(in the rows, 128 means zero)
Turns in one plane each, and the order they were made in; the first pair answered
zabe (before -> after):
[153 126  91 119  50 152 132 124  63 122 128 175 132 116 104 136 156 155
 117  91 137 119 179 143 161 151 191 130 165 124 145 165 162 191]  ->  [146 124  85 118  63 148 133 123  60 131 128 174 125 119  91 128 157 157
 114  99 130 109 181 144 153 163 183 128 163 130 141 165 161 195]
[156 128 153 126 149  92 106 137 176 138 124  90 135 102 130 121 144 111
 132 103 112 180  91  88 114 118 132 115 125 150  95 140 120 105]  ->  [151 121 141 125 162  85 101 137 173 146 127  92 125 103 120 112 144 115
 127 114 105 168  95  89 104 136 124 111 126 154  88 140 120 115]
[126 128  98 110 157 113 139 125 123 151 111 130 103  91  94 131 143 134
  99 144 114 119 148 124  89 171 116 151 148 158  90 139 135 171]  ->  [ 94 111  95 101 164 119 146 127 115 141 114 141  97 123  93 130 137 143
 113 161 114 114 152 137  96 172 100 136 143 155 100 108 122 151]
peket (before -> after):
[114  77 147 134 147  92 123 140 127 114 141  98 119 165 153 118 102 136
 132 147 116 150 104 146 140  94 115  88 104 142 122 118  98  87]  ->  [176 119 146 164 105 114 134 125 118 113 135  97 145 108 139 131 111 124
  96  91 127 151 114 123 148  85 160 134 138 134 132 190 132 141]
[128 150 107 120 125 118 126 126 124 170 123 139 129 118 107 137 124 127
 101 127 130 108 144 108 125 155 139 146 129 122 105 132 110 140]  ->  [112 136 106 115 141 109 118 133 132 169 125 136 121 131 113 132 120 130
 112 142 128 110 139 111 124 156 125 131 119 131 101 111  98 122]
[152 134 148 133 135 110 108 141 155 136 129  90 118 112 146 112 132 111
 132 122 147 142 103 108 125 123 140 130 121 137 104 135 128 117]  ->  [143 136 118 139 113 141 144 120 105 125 125 132 122 115 109 120 138 138
 113 114 140  94 144 125 143 147 139 147 152 120 137 152 135 158]
[139 146 143 157 131 105 112 128 167 139 124 116 104 107 119 132 120  98
 121 122 134 147 133 122 100 131 127 135 120 137 108 170 117 151]  ->  [113 135 117 149 130 126 137 114 126 133 121 150  98 124  89 134 116 124
 118 131 122 105 164 143 112 152 114 132 136 128 130 160 115 171]
lagog (before -> after):
[120 130 139 140 114 137 131 132 132 111 128 125 134 137 136 137 118 113
 137 122 136 130 117 122 130 103 118 120 118 107 139 102 122  97]  ->  [124 125 138 137 139 114 113 136 141 128 130 110 127 131 130 125 120 106
 130 135 128 133 111 114 111 118 108 115 111 123 111 107 122 101]
[155 127 117 117 112 131 139 142 151  92 150  34 130  86 174 121 115 104
 129  96 134 114 128 124 142  94 136 154 147 129 130 151 120 141]  ->  [151 122 104 116 134 114 130 144 148 108 153  27 120  78 164 114 116 108
 121 107 123 104 130 118 128 117 126 154 147 142 114 159 124 154]
[163 144 138 127 120 104 118 131 151 152 119 112 133  98 129 128 123 110
 119 116 131 138 121 115 113 122 144 132 119 149 123 156 126 129]  ->  [156 141 120 130 126 111 127 124 135 153 120 123 127 100 112 124 124 118
 108 116 120 120 138 120 108 141 137 140 132 145 126 163 125 150]
dani (before -> after):
[ 93 119  90 120 119 133 175 100 140 119 157 165 138 154 136 127 111 111
 147 117  93 102 114 158 116 184  72 150 148 126 121  91 100 111]  ->  [125 143 109 135  80 158 188  94 140 103 149 164 162 137 152 143 117 100
 141  76 112 121 111 151 134 151 103 169 159 107 143 114 115 115]
[142 126 162 144  95 153 146 152 143  80 155 124 159 137 160 142 139 137
 147 112 143 166 129 116 158  78 169 126 138  98 137 150 128 135]  ->  [130 112 109 132 168 117 132 146 122 138 164 124 119 120 105 114 143 153
 110 157  96 114 152 113 104 166 133 133 145 138  85 175 135 194]
[115 106 122 119 115 131 141 126 128 113 133 136 133 143 126 142 126 148
 127 114 128 117 135 131 151 135 122 117 133 110 140 106 123 116]  ->  [130 115 117 129 112 131 141 119 122 119 134 132 138 123 112 142 130 145
 115 103 128 111 141 124 149 143 132 130 144 112 136 129 130 141]
[ 90 127 176 114 126 158 118 127 166 142 136 152  98 118 169 119 117 148
 103 125 160 154 117 127 142 105 161 137 129  96  96 110 153 138]  ->  [ 96 130 157 117 141 146 114 122 158 161 137 150  91 100 146 110 120 153
  84 130 148 137 125 122 123 132 157 148 138 108  82 135 158 171]
Pairs:
Between the rows of a pair lie 2 to 3 turns.
[117 128 136 119 108 146 138 141 128  96 118 140 146 140 144 144 129 126
 143 119 135 138 126 138 143 105 129 122 137 116 141 113 110 109]  ->  [107 122 137 114 121 140 133 139 130 101 118 137 139 147 146 141 125 129
 148 129 130 133 124 139 137 113 118 115 128 120 134 103 103 102]
dani, dani, zabe
[114 100 131 112 140 110 135 147 140 127 135 127 126 155 161 142 132 121
 149 142 120 162 108 125 119 116 115 123 113 138 132  87 116  91]  ->  [111 101  92 113 147 117 151 131  98 144 135 151 117 144 113 138 141 143
 120 147 104 115 142 134 110 164 106 143 135 145 135 117 127 147]
dani, zabe, peket
[ 99 118 115  98 153 106 117 152 128 124 127 115 109 144 130 140 115 117
 134 161 131 116 114 133 110 131 101 121 116 139 105 123 122  90]  ->  [106 130 110 109 110 153 152 134  97  95 122 150 126 143 123 160 123 130
 130 130 144 100 142 144 141 117 121 140 144 110 147 137 133 106]
dani, peket
[148 125 148 124 140  99 115 137 169 142 135 108 139 127 157 136 127 118
 132 123 139 143 111 122 117 107 136 130 135 137 115 137 103  99]  ->  [136 119 150 121 132 105 121 138 166 133 134 118 141 143 163 142 119 125
 139 125 142 142 114 128 130  97 132 124 135 130 131 119  98  85]
lagog, dani
[129 133  72 105 170 122 143 149  69 186 143 158 142 118  77 121 132 147
  97 151  96  42 116 122  92 171  89  91 153 115 122 151 146 214]  ->  [140 153 108 118  79 181 184 139  64 121 132 188 181 137 112 160 131 142
 122  94 138  62 120 136 161  95 130 102 167  68 190 139 149 179]
lagog, zabe
[ 77 122  96 130 154 125 131 131  98 119 125 124 136 144 116 134  99 155
 164 161 144 104 117 140 127 157  87 102 125 114 144  76  87 119]  ->  [ 79 124 103 126 157 117 122 135 112 123 127 116 138 143 124 131 100 148
 168 163 148 119 106 135 122 150  87  97 118 116 138  73  82 110]
peket, peket, peket
[162 145 147 130 112 119 100 127 142 115 129 112 154  84 125 125 116 117
 115 114 129 152 113 117 108 103 177 131 112 131 108 154 153 140]  ->  [151 134 126 123 144 103  93 127 136 139 129 112 135  87 102 111 114 125
 111 137 110 135 119 118  87 138 156 126 109 145  88 151 151 157]
dani, dani, dani
[ 92 115  97 119 146 144 155 116 104 131 109 151 118 136 130 119 114 141
 126 151 124 110 146 151 124 156 110 111 132 124 148 110 121 132]  ->  [ 92 111 108 111 162 126 139 125 124 142 114 135 112 140 140 109 111 131
 133 161 124 125 128 148 114 157 104 102 119 137 130  99 118 120]
peket, peket, dani
[ 67  88 172 124 108 142 133 129 103 113 133 168 120 181 150 152 127 155
 158 150 142 117 142 171 176 105 122 125 131 105 170  76 103  70]  ->  [ 87  90 190 128 152  88  84 149 155 145 136 116 108 155 169 132 126 121
 158 168 136 156  97 141 138 107 121 111 101 139 116  80 105  53]
peket, dani, dani
[118 122 126 114 141 162 145 119 114 106 149 141 129 146 105 109 141 165
 105 139 122 106 152 150 151 131 117 129 146 150 121 139 121 142]  ->  [132 131 126 122 138 161 141 118 118 111 150 138 135 129  99 110 145 160
  96 128 123 107 152 145 152 132 126 142 149 152 118 159 129 153]
lagog, dani
[105 144 143 105 122 121 163 142  96 147  90  79 140 142 130 129 142 135
 148 126 188 150  97 128 121 120 104 139 163 112 168 113 134  84]  ->  [104 140 136 106 114 133 172 137  83 143  91  85 143 142 123 130 142 140
 142 124 183 140 104 133 123 129 106 148 171 108 175 117 135  94]
peket, peket
[ 99 126 124 119 165 109 100 146 130 151 128  83 102  98 101 115 119 111
 136 176 103 102 131 123 120 142 127 120  99 119 106  97 107  96]  ->  [102 138 100 128 144 139 127 129  91 142 124 114 110  91  74 125 126 130
 122 158  97  69 162 131 132 158 132 144 126 108 129 121 120 134]
peket, peket
[201 164 123 156  67 128 146 146 131 117 147 113 152  88 122 123 114 153
 135 124 136 135 126 114 142  83 181 132 151 104 133 142 144 137]  ->  [139 127 128 127  85 123 150 157 132 104 149 126 135 148 138 118  99 169
 169 163 134 137 126 140 153  77 148  92 129  99 142  69 115  82]
peket, lagog
[137 135 150 126 116 118 101 145 188 138 129 100 145 103 155 110 133 115
 125 129 161 165  90 113 100 127 141 106 120 142  90 133 155 109]  ->  [127 128 148 121 128 114  97 147 185 143 128  97 142 108 153 104 131 117
 127 139 158 160  88 116  94 133 132  99 117 146  88 125 151 108]
dani, dani
[144 136  80  90  49 114 140 141 105 111 101 142 139  81 150 115 141  82
  94 118 120 150 130 128 131 134 103 162 182 150 144 170 160 177]  ->  [ 86 101  63  64  94  93 135 150 100 119 110 151 108 127 142  97 133 101
 114 169 102 125 137 146 117 165  60 128 166 160 130 118 136 154]
zabe, lagog, dani
[152 130 137 139 117 106  84 154 150 161 145 104 114 117 131 114 143 119
 111 107 116 155 122 110 110 124 130 133 104 145 107 164 124 132]  ->  [136 129 131 139  74 156 131 141 107 121 137 152 130 144 124 134 143 143
 119  86 130 131 158 139 153 108 138 143 130 111 162 152 122 135]
peket, lagog
[128 126  80 130 146  91 111 133 103 146 136 122 111 124  98 121 118 158
 126 138 110 104 145 128  88 174 114 128 108 117  89 106 119 164]  ->  [167 153 119 151  74 129 126 129 120  99 129 121 149 114 141 152 121 136
 137  77 147 144 129 120 135 104 164 147 119  83 131 120 130 139]
zabe, dani, zabe
[ 89 140  74 127 162 112 142 121  98 167 132 201 113 147  94 132 126 141
 139 160  91  63 169 147 137 191 112 113 142 115 124 147 124 131]  ->  [108 143 123 125 185  61  89 149 173 179 134 138 113 137 146 117 119 100
 159 167 101 131 107 117 115 155 116  87  99 139  79 126 115  74]
lagog, peket, lagog
[125 120 131 124 177 102 101 137 133 143 135 109 117 105 125 120 123 140
 131 172 112 115 108 128 116 149 111 107 107 143  95 116 109 154]  ->  [105 114 144 116 160 115 111 140 134 117 134 123 120 135 145 129 118 144
 154 172 123 122 108 144 137 122 109  91 102 127 117  85  98 120]
zabe, zabe
[145 129 144 163 116 173  87 138  36 124  95 149  95 178 172 142 126 153
 134 109 154 116 156 112 166 142 123 136 146 104 244 154 148 141]  ->  [135 123 141 158 123 172  85 140  33 125  97 151  92 187 170 139 126 156
 137 115 147 114 157 118 165 145 117 128 146 107 244 143 144 138]
peket, peket, peket
[ 97 119 123 113 135 148 159 125  97 104 108 161 111 167 119 125 138 163
 149 141 147 105 143 142 145 130 107 113 129 107 135 123  95 123]  ->  [129 127 126 122 176  95 109 138 138 147 110 108  98 126 122 102 141 139
 134 153 134 130 111 107 102 144 108 116 109 143  82 151 105 134]
peket, lagog
[ 93 105 121  88  93 131  96  46  66 165 104 153  93  99 127 141 148 112
 114 118 146  77 105 138 119 167 149 115 107 130 178 141 113 194]  ->  [108 114 129  94  78 141 100  46  65 154 104 151 102  89 138 146 150 106
 116 100 155  89 101 135 126 148 164 122 110 123 189 150 116 189]
dani, dani, zabe
[131 124 145 126 122 118 109 142 153 122 139 122 122 156 152 133 127 121
 148 146 133 155 101 118 129 119 137 122 117 138 113 101 122  90]  ->  [108 119 117 120 113 147 139 129 110 111 137 164 114 173 119 138 130 148
 141 146 125 113 138 142 142 143 126 127 143 127 139 101 123 115]
peket, peket
[172 146 150 150 108  92  99 116 152 160 120  95 139  93 143 130 117  92
 102  97 132 158  97  96 136  91 147 143 139 141  90 169 151 136]  ->  [124 119 167 128 115  93 100 134 163 138 122 100 128 148 170 129 104 101
 143 120 139 169  87 117 154  71 123 107 118 133 105 103 124  76]
peket, dani, peket
[132  97 117 101 180 115 106 104 123 117 115 100 141 109 154 152 106 131
 136 170 125  87  76 146  93 137 121 136 140 140 161  73 121 110]  ->  [138 107 117 106 142 147 130  90 102  95 110 122 156 108 150 168 110 140
 135 146 139  77  95 151 115 126 135 151 160 119 192  85 131 120]
dani, peket
[144 133 116 140 151  92 113 136 127 171 129 106 104  89 110 125 144 115
 104 139 123 129 134 114 107 157 121 138 128 141  88 162 133 160]  ->  [165 151 143 151  85 134 141 131 122 127 123 123 135  91 135 150 146 108
 112  90 151 146 136 120 148 103 158 150 144 109 134 162 139 145]
dani, peket
[112 110 130  73  94 156 161 134 103  93 145 142 146 167 153 113 123 164
 166 143 110 169 130 143 154 114 142 117 111  71 147  98 101  95]  ->  [177 140 129  94 131 105 112 139 140 146 148  85 139  88 139  96 132 130
 122 130  94 191  99  96 101 142 158 140 107 113  81 172 131 148]
peket, zabe, lagog
[ 64  85 147  85 121 161 148 147 158  98 161 155 124 156 110  93 140 144
 125 152 115 146 201 169 113 120 120 118 149 105 155  91  98  80]  ->  [113 118 185 108  87 159 132 152 191  87 158 122 151 124 140 103 145 112
 122 106 137 195 170 140 122  74 160 133 144 100 150 123 114  73]
zabe, peket
[124 123 146 135 136 138 108 133 153 108 131 110 144 134 154 127  94 105
 152 135 145 151  95 134 126 125 112 127 112 129 105 120 125  88]  ->  [136 133 151 143 119 147 111 127 152 103 124 109 154 125 157 132  97 106
 145 118 152 157  98 132 135 115 126 137 118 124 114 132 131  95]
lagog, dani
[126 126 148 124 136 110 110 131 140 144 118 122 119 128 136 127 130 126
 128 133 134 142 110 126 127 130 124 120 114 134 117 123 122 108]  ->  [124 124 140 125 143 107 111 131 135 150 115 125 116 126 128 124 127 127
 123 137 128 132 117 128 121 141 116 120 115 135 115 123 121 116]
dani, dani, zabe
[ 95 106 153 110 158 107 115 140 137 101 112 134 107 181 136 129 120 129
 160 137 122 121  98 146 130 128 106  81  81 132 112  68 108  97]  ->  [184 162 152 150 109 124 117 115 135 106 104 122 140  97 120 146 140 105
 109  69 134 131 105 110 131 121 165 139 116 128 110 171 156 174]
zabe, peket, zabe
[ 91 165 145 122 142 117  90 113 119 145 114  64  87 154 166  78 129  85
 134 120 104 129 170 157  94 167 136 124 100 142 110  98 150 107]  ->  [124 191 138 138 105 142 112  95  99 136 111  83 109 126 151  97 136  88
 112  82 110 117 188 155 109 162 161 155 129 128 135 145 171 145]
peket, lagog
[146 121 108 134 151 113 127 119 124 165 128 132 129 122  89 131 146 110
 102 151  96 116 139 130 100 170 122 132 156 152 112 134 122 195]  ->  [105  99 120 113 163 108 126 131 140 149 131 134 121 169 115 125 134 114
 131 177 100 132 126 145 110 149 100  98 130 148 122  74  98 139]
dani, dani, dani
[112 153 123 122  94 142 174 151 102 125 134  90 130 130  96 129  80 145
 137 171 117 166  92 164 160 124 155 128 172  86 149  95 124 125]  ->  [101 144 108 116 125 123 165 153 104 144 139  84 116 128  83 119  81 149
 131 190 103 157  95 162 141 149 136 124 166 101 131  90 123 137]
dani, peket, lagog
[115 103 116 128 190 113 104 134 111 161 132 130 101 127  93 111 136 127
 111 156  99  83 153 131  98 179 105 115 131 153 114 133 127 149]  ->  [ 98  95 165 120 148 131 108 150 143 114 130 127 125 168 154 126 129 117
 161 140 130 134 126 141 139 106 119  86 104 124 148  73 108  69]
peket, peket, dani
[135 101 101 115 163  98 109 132 112 140 135 125 114 111 108 135 115 126
 126 145 113 140 119 145 105 160 104 140 125 156 117 140 148 141]  ->  [131 102 136 115 137 112 109 143 134 110 132 124 128 136 148 146 109 114
 156 132 135 171 101 151 130 107 115 127 111 138 139 108 141  93]
peket, dani
[194 179 137 167 141 109 118  98 137 152 140  86 130 112 127 185 166  97
 115  72 122 110 118  95 124 122 149 169 123  95 130 156 165 188]  ->  [129 150 126 146 116 155 168  95  96 109 137 139 131 183 127 197 154 134
 149  88 127  77 151 142 168 115 128 144 128  61 189  87 141 150]
dani, dani, peket
[129 136 118 146  86 164 161 121 110 101 124 158 145 130 124 147 126 143
 121  91 143 119 143 144 159 114 152 141 153 112 168 150 146 139]  ->  [151 144 146 149  88 137 133 131 150 107 123 121 149 117 153 144 124 116
 128  85 152 158 108 122 151  89 167 137 132 125 146 150 148 111]
zabe, lagog
[102 123 113 113 152 127 118 121 151 147 142 104 107 152 135 135 117 115
 128 139 118 145 103 136 141 125  91  92 119 133 117 104 128 107]  ->  [140 147  97 131 121 151 135  95 129 148 137 118 121 112 107 147 127 121
  97 102 122 125 125 128 146 134 117 128 152 123 128 161 155 163]
peket, zabe, lagog
[122  86 152 156 172 126  86 144 135 137 102 122 151 139 130  86 115 145
 123 169 110 119 148 117  90 173 100 157  87 156 119 118 101 172]  ->  [133  97 187 162 139 133  83 152 159 111 100 112 170 145 170 101 114 130
 147 150 138 163 123 109 112 120 120 153  78 144 134 104  95 134]
peket, dani, zabe
[129 126 164 128 112 138 118 137 161 108 112 113 132 152 173 137 124 114
 156 117 150 168  80 113 136  58 149 113 104 138 139 107 121  79]  ->  [115 107 135 111 178  94  92 141 162 159 119  99  98 144 140 107 122 119
 137 160 117 145  84 109  89 118 114 105  96 172  91 113 121 111]
lagog, zabe
[132 166 153 148 143 131 131 115 152 120 140  97 126 100 133 144 141 124
 103 117 149 125 131 107 119 138 164 143 147 114 137 146 143 147]  ->  [ 92 149 156 132 132 150 144 123 144 100 139 117 125 143 145 145 132 135
 134 129 153 120 137 133 139 126 150 123 134  99 165 100 124 108]
zabe, peket, dani
[150 150 124 137 126 125 131 129 127 137 125 115 123 114 119 125 125 115
 118 132 128 132 119 118 116 131 137 151 134 128 138 175 145 142]  ->  [117 133 124 129 117 146 152 128 111 115 126 145 123 150 121 128 119 134
 136 139 131 116 138 142 138 126 125 136 136 114 165 142 134 124]
dani, dani, peket
[125 123 131 136 106 148 140 127 120 118 150 133 147 137  86 128 121 131
 128  77 127 119 150 122 129 107 143 141 148 108 123 137 142 134]  ->  [109 108 128 125 155 114 113 139 138 148 151 109 126 141  86 111 116 124
 134 111 109 127 132 115 101 128 116 127 125 131  86 126 133 122]
lagog, zabe, dani
[126 125 148 106 146  96 122 124 122 101 148 116 146 143 148  96 159 145
 127 103 131 185  94 101 139  97 153 148 101 131 112 148 137 108]  ->  [ 88 106 112  97 166 106 146 113  81 107 149 151 130 166 113  90 159 176
 121 129 109 140 130 125 134 136 125 147 115 130 122 137 131 133]
peket, dani
[151 138  98 135 141 114 110 115 124 138 121 129 139  91 112 112 130 102
 117  89 134 130 140 129 119 146 119 164 138 103 123 189 147 184]  ->  [159 143 114 140 123 118 110 115 137 124 120 125 149  91 129 118 128  91
 125  77 147 148 128 128 128 124 135 162 135  96 133 188 149 167]
dani, dani, zabe
[140 166 108 141  91 198 174 100 104 170 112 106 172 130  93 139 139 110
 147 108 116 108 139 152 172 136 149 112 138 111 168 120 109 168]  ->  [129 160 124 139  85 198 172 105 114 157 112 105 173 145 108 140 137 108
 162 113 122 121 130 157 181 113 146 100 125 107 178  97 100 143]
zabe, dani, dani
[ 73  94 128 107 120 146 162 132 106  99 133 161 125 190 140 135 104 161
 169 146 128 112 158 161 160 107  93 108 125 108 171  64 112  84]  ->  [118 114 172 122 107 126 131 149 158  99 132 116 143 161 187 137 103 118
 174 122 151 176 111 129 157  62 122 110 103 118 153  75 118  58]
lagog, zabe
